In the rows, 128 means zero.
Which row each row swaps with, under one turn or mirror
vuso: [135 103 126 124 151 116 149 158 110  99 119 115 152 117 119 115 153 110
 171 140 117]
zilig: [112 122 130 165 133 129 140 125 118 126 128 122 117 118 115 149 102 155
 116 138 125]
dogi: [128 134  97 128 141 122 153 168 122 111 102 111 118  84 128 140 145 121
 120 136 115]
Pirel: [160 143 128 107 137 104 123 131  96  94 124 133 137 109 131 105 137 175
 123 161 143]
pada: [119 113 110 110 129 132 158 145 127  89 107 102 111  91 102 133 139 141
 114 131  99]
Dalov: [139 107 125 115 147 120 151 162 112 101 108 104 147 129 120 113 150 114
 176 146 129]
lif: [139 135 142 134 132 115 116 127 115 125 151 125 162 138 128  95 120 145
 146 148 108]
rukob: [147 132 117  90 131 121 154 143 124 112 103  97 132 148  98 100 128 136
 146 148 124]
reve: [136 156 114 140 142 125 148 166 117 137 114 111 117 106 146 136 151 119
 133 134 119]
Raz: [118  99 122 113 135 133 160 139 127  83 102 100 114 106 103 128 136 151
 119 126 103]
laz: [180 143 104 122 154 103 138 117 118 107 113 114 113 117  96 107 127 160
 131 154 131]
Koz: [124  93 139 114 131 127 156 125 119  82 109 100 106 121 114 136 130 154
 122 128 100]
turem: [143 147 140 131 153 122 138 135  97 142 151  98 113 116 122 157 153 157
 131 145 138]
suf: [154 102 108 143 152 121 125 153 120 121 124 100 124  89 142 106 135 156
 159 128 134]
Ziti: [125 101 148 122 142 131 159 124 114  79 114 101 108 126 117 137 127 153
 126 125  97]
did: [127 143 101 131 140 123 149 169 122 123 102 109 117  91 131 135 151 121
 121 134 117]
dani: [151 128 125 103 106 113 126 127  86 106 132 147 148 137 143 113 122 140
 150 144 117]
vika: [104 168 153 117 139 138 134 144 123  92 139  99 127 125 110 129 138 129
 133 134 118]
tapu: [140 133 149 125 135 115 114 127 108 131 151 115 159 138 132  96 129 154
 145 144 111]
fabig: [106 158 151 108 140 129 137 154 120  86 140  96 138 119 120 124 136 131
 141 137 141]
nebis: [140 155 129 116 171 125 132 166  99 136 140  94 129 118 127 152 136 136
 127 137 121]
Pemo: [145 111 103 102 149 141 126 142 122 132 150 109 136  98  88 124 133 143
 124 123 103]
vavuf: [138 108 138 131 145 117 137 151 105  98 119 138 151 115 122 125 160 109
 162 142 107]
ven: [114 104 134 134 116 112 123 143  96 105 148 114 133 110 148 144 123 132
 164 131 128]
feve: [135 142 136 147 115 139 125 134 113 138 118 111  95 112 140 145 155 154
 137 127 119]
dig: [142 128 107 131 141 105 157 125 120  84 111 141 117 121 123 126 120 122
 132 142 162]
renom: [162 101 111 132 161 120 118 154 121 112 117  84 126 104 134 100 128 152
 156 133 137]
folof: [139 134 149 129 137 110 112 125 116 130 147 120 156 145 130  97 122 150
 150 146 115]
pabov: [144 107 111  93 140 141 132 142 123 131 154 111 140 111  93 115 125 162
 134 122 109]
Vulat: [179 138  99 126 150 119 134 128 122  97 108 102 111 114  91 107 126 155
 139 148 127]
Bis: [131 109 125 159 136 132 134 124 125 134 123 133 112 116 130 139 117 166
 104 129 135]
Rofik: [158 147 115  89 121 123 155 130 121 114 105 113 125 143 102 101 119 150
 128 144 119]
lan: [182 147 105 121 154 112 135 125 115  97 115 111 112 120 101 111 123 161
 127 152 122]
gudu: [145 128 123  92 137 123 154 143 123 108 106  92 136 149  94 105 131 134
 156 148 124]
taris: [134 134 143 143 135 114 116 132 107 107 129 134 164 133 117 105 104 144
 149 160 119]
penir: [150 154 121 120 173 130 133 164 101 133 141  97 125 119 122 154 134 133
 131 138 120]
Mamo: [144 145 113 109 171 134 133 169 100 127 142  95 132 113 122 150 126 129
 130 130 117]
ked: [125 134 140 150 108 147 133 128 111 124 119 114  93 115 133 148 150 156
 138 123 121]
tonu: [137 110 120 152 133 125 134 119 120 138 125 136 111 106 132 133 129 168
 102 125 134]
garug: [147 120 131 103 105 118 114 136  87 104 139 138 144 135 148 120 123 146
 150 134 117]
boz: [172 145 124 108 141  99 127 122  94 101 130 128 130 114 121 111 134 174
 119 161 132]
fom: [161 131 121  93 107 111 130 123  96 118 126 144 138 140 137 110 123 150
 142 143 118]
zanat: [126 109 154 129 140 132 155 123 111  81 108 101 104 137 121 135 124 151
 126 127  95]
pon: [131 140 136 130 140 120 145 125 104 143 160 101 107 115 117 156 152 150
 134 143 141]
biti: [143 109 137 136 153 118 148 143 103  89 121 146 148 115 119 126 155 115
 158 137 106]
Sapi: [130 116 123 155 136 123 129 122 127 136 126 138 113 109 131 137 122 166
 103 127 132]
dosem: [123 124 114 127 121 111 150 104 118 107 145 118 111  97 101 128 155 155
 134 137 159]
gefos: [130 108 138 122 103 139 117 122 117  90 119 142 126 110  91 124 134 165
 142 135 130]
neb: [114 138 144 100 142 115 125 148  95  97 141 112 149 110 141 116 145 155
 139 140 156]
Fabo: [145 116 135 143 148 118 147 138 100  95 120 154 145 120 123 128 148 112
 150 138 102]
zuta: [136 131 107 124 128 107 160 123 126  83 123 136 118 105 104 127 129 132
 131 139 164]
Bikis: [135 122 131 150 100 145 120 123 114 120 123 123  93 113 121 141 149 157
 143 122 124]

Dalov swaps with pada
biti swaps with Ziti
did swaps with rukob
dani swaps with ked
zuta swaps with fabig
Pirel swaps with pon
dosem swaps with neb

